[[-1, 18, -21, -35],
[-6, -13, -30, -8],
[-13, 32, 53, -87]]
:
[[-6, -13, -30],
[-13, 32, 53]]

[[70, -35, 75, 14, -29],
[35, 31, 63, 41, -22],
[33, 30, 64, 41, -21]]
:
[[35, 31, 63],
[33, 30, 64]]

[[-9, -26, -36],
[84, 43, 55],
[-10, -4, 6],
[22, 10, 11],
[-26, -31, -30]]
:
[[84, 43, 55],
[-10, -4, 6]]

[[-88, -78, -93],
[8, 9, 8],
[22, 43, 38],
[-41, -20, -29]]
:
[[8, 9, 8],
[22, 43, 38]]

[[-68, 65, -33, -73],
[-67, 66, -31, -81],
[-59, 65, -46, -72]]
:
[[-67, 66, -31],
[-59, 65, -46]]

[[7, -66, -60, -9],
[-51, -66, -35, 10],
[-68, -38, 45, 18],
[68, -29, -24, 61],
[69, -26, -65, -44]]
:
[[-51, -66, -35],
[-68, -38, 45]]

[[56, 80, 53],
[-98, 14, -79],
[-48, 59, -52],
[-54, 66, -72]]
:
[[-98, 14, -79],
[-48, 59, -52]]
---
[[1, -17, 7, 5, -18, 35, -19, 21, -60, -30],
[-6, -3, -1, -47, -42, 13, 5, 49, -24, 9],
[-18, -28, -20, -32, -38, 72, 14, -6, -54, 8]]
:
[[-60, -30, 1, -17, 7, 5, -18, 35, -19, 21],
[-24, 9, -6, -3, -1, -47, -42, 13, 5, 49],
[-54, 8, -18, -28, -20, -32, -38, 72, 14, -6]]

[[54, 55, 54, 54, 55, 56, 56, 57, 51, 52, 54, 52, 52, 56, 56, 55],
[57, 56, 55, 58, 57, 55, 58, 57, 57, 56, 57, 56, 58, 57, 55, 58],
[38, 37, 37, 38, 38, 37, 38, 37, 38, 38, 37, 38, 38, 37, 37, 38],
[70, 70, 70, 70, 70, 70, 71, 71, 68, 68, 70, 68, 69, 71, 71, 70]]
:
[[56, 55, 54, 55, 54, 54, 55, 56, 56, 57, 51, 52, 54, 52, 52, 56],
[55, 58, 57, 56, 55, 58, 57, 55, 58, 57, 57, 56, 57, 56, 58, 57],
[37, 38, 38, 37, 37, 38, 38, 37, 38, 37, 38, 38, 37, 38, 38, 37],
[71, 70, 70, 70, 70, 70, 70, 70, 71, 71, 68, 68, 70, 68, 69, 71]]

[[3, -6, -23, -36, 10, 29, -46, -17, 29, -36],
[-64, 48, 9, 7, -16, -78, 21, -31, -24, -3],
[-5, 2, 4, -19, 16, -12, 37, 38, 4, -24],
[-42, 30, 1, 5, -6, -44, 48, 0, -22, 15],
[13, -8, 19, 26, -13, -9, -31, -16, -8, 3]]
:
[[29, -36, 3, -6, -23, -36, 10, 29, -46, -17],
[-24, -3, -64, 48, 9, 7, -16, -78, 21, -31],
[4, -24, -5, 2, 4, -19, 16, -12, 37, 38],
[-22, 15, -42, 30, 1, 5, -6, -44, 48, 0],
[-8, 3, 13, -8, 19, 26, -13, -9, -31, -16]]

[[-1, -33, 6],
[7, -42, 53],
[1, 79, -28],
[-4, 13, -25],
[5, 67, -2],
[8, 67, 11]]
:
[[-33, 6, -1],
[-42, 53, 7],
[79, -28, 1],
[13, -25, -4],
[67, -2, 5],
[67, 11, 8]]

[[25, -52, 89, -22, 0, -34, -71, -34, 40, -27, 52],
[27, -70, 73, 0, 41, 14, -57, -47, 36, 0, 55]]
:
[[-27, 52, 25, -52, 89, -22, 0, -34, -71, -34, 40],
[0, 55, 27, -70, 73, 0, 41, 14, -57, -47, 36]]

[[28, -32, 10, 6, 42],
[53, -40, 59, -14, -69],
[-8, 26, -15, 33, -43],
[-64, -45, -53, 58, 64],
[57, 15, 24, -39, -50],
[-24, 12, 33, 47, -39],
[21, 14, -41, 55, -40],
[-28, 42, -6, -15, 38],
[-67, 1, 3, -48, -44],
[-40, 26, -22, 14, 50],
[-32, 41, 12, -18, 38],
[-20, 39, -27, -23, 36]]
:
[[6, 42, 28, -32, 10],
[-14, -69, 53, -40, 59],
[33, -43, -8, 26, -15],
[58, 64, -64, -45, -53],
[-39, -50, 57, 15, 24],
[47, -39, -24, 12, 33],
[55, -40, 21, 14, -41],
[-15, 38, -28, 42, -6],
[-48, -44, -67, 1, 3],
[14, 50, -40, 26, -22],
[-18, 38, -32, 41, 12],
[-23, 36, -20, 39, -27]]
